Read these off the row that follows.
1) Give the second entry from the right.
2) Give the last entry.
3) Give the 3rd entry from the left.
4) Give the third entry from the right.
[133 135 126 124 139 128 128 137 126 138 150 147 129]
1) 147
2) 129
3) 126
4) 150

Read these off the array that follows. Indices start at 0.
1) Read off the entry in the bottom-right corner.
2) Read off the entry in the top-left corner.
3) Read off the entry in row 2 and column 1.
4) Read off the entry at row 0, column 1.
5) Read off the entry in row 0 and column 2.
6) Read off the entry at row 1, column 0.
7) Read off the top entry of the column that holds the smallest entry.
8) Read off the entry in the bottom-left corner.
[[128 129 144 150 131]
 [133 153 139 129 128]
 [128 128 128 131 151]
 [129 146 149 130 128]
 [131 152 142 129 128]
 [128 130 150 146 129]
 [152 142 128 128 128]
 [128 129 129 141 152]
 [128 132 153 140 129]
 [128 128 141 153 132]
 [154 137 129 128 128]
 [141 152 132 128 128]
 [129 141 153 132 128]
 [138 154 134 127 128]]
1) 128
2) 128
3) 128
4) 129
5) 144
6) 133
7) 150
8) 138

Read these off the table that follows. Rows and columns are numbered from 0.
1) Give the entry in the bottom-right corner.
2) Give the entry at row 0, column 2.
3) Give the entry in the bottom-left corner.
4) Give the entry at row 0, column 1.
5) Give the entry at row 1, column 0.
6) Give the entry directly above 120.
7) Give the entry at row 2, column 1.
8) Give the entry directly below the largest entry.
[[132 126 128 129 129]
 [130 129 132 127 128]
 [125 123 131 131 125]
 [129 128 127 129 126]
 [134 119 131 132 135]
 [125 121 132 131 124]
 [157 116 125 140 139]
 [131 130 132 128 128]
 [128 128 129 128 128]
 [140 123 127 133 133]
 [128 127 128 128 127]
 [133 108 128 135 101]
 [120 126 132 136 122]
 [151 129 140 125 115]]
1) 115
2) 128
3) 151
4) 126
5) 130
6) 133
7) 123
8) 131

B =
[[124 124 133 141 123 131 129 128 134 126 131 121 131 131]
 [127 131 124 128 130 131 127 131 131 129 126 130 128 128]
 [130 118 135 123 136 121 117 132 121 125 132 129 122 122]
 [127 129 123 126 131 135 131 126 131 133 129 137 126 127]
 [125 127 130 135 125 130 128 129 132 127 129 125 130 130]
 [124 124 133 141 123 131 129 128 134 126 131 121 131 131]
 [138 140 128 116 115 116 140 117 116 126 123 121 133 134]
 [134 137 126 120 121 121 135 123 122 127 124 124 131 132]
 [126 129 123 126 131 135 131 126 131 133 129 137 126 127]
 [124 124 133 141 123 131 129 128 134 126 131 121 131 131]
 [126 129 122 125 132 138 133 124 131 134 130 140 125 126]
 [120 120 137 152 118 134 130 128 139 124 133 116 133 133]
 [135 137 128 119 118 119 137 120 119 126 125 123 131 133]
 [125 130 118 124 134 141 134 124 133 137 129 144 125 126]
 [132 111 140 121 137 119 117 127 117 124 138 130 118 120]
 [130 134 126 124 125 125 131 127 126 128 125 126 130 130]]
The second entry from the end, reading row by row?
A: 130
The bottom-right entry?
A: 130
The top-left entry is 124
The top-right entry?
A: 131
The fourth entry, reading row by row?
A: 141
The second entry on the diagonal from the top-right corner?
A: 128
The entry directly below 111?
A: 134
The largest entry in the first column: 138
The 2nd smallest entry is 115
The entry just right of the largest entry is 118
The top entry of the column that holds the smallest entry is 124
The fifth entry, reading row by row?
A: 123
The smallest entry in the last column: 120
The smallest entry in the last row -> 124
The entry in the bottom-left corner?
A: 130
The entry directly above the smallest entry?
A: 130
The last entry in the row that holds the largest entry -> 133
The smallest entry in the first row?
A: 121
The third entry from the end, reading row by row?
A: 126
The entry just left of the largest entry?
A: 137
The 4th-last entry, reading row by row is 125
The largest entry in the last column: 134
The maximum is 152
The 3rd entry in reading order?
A: 133
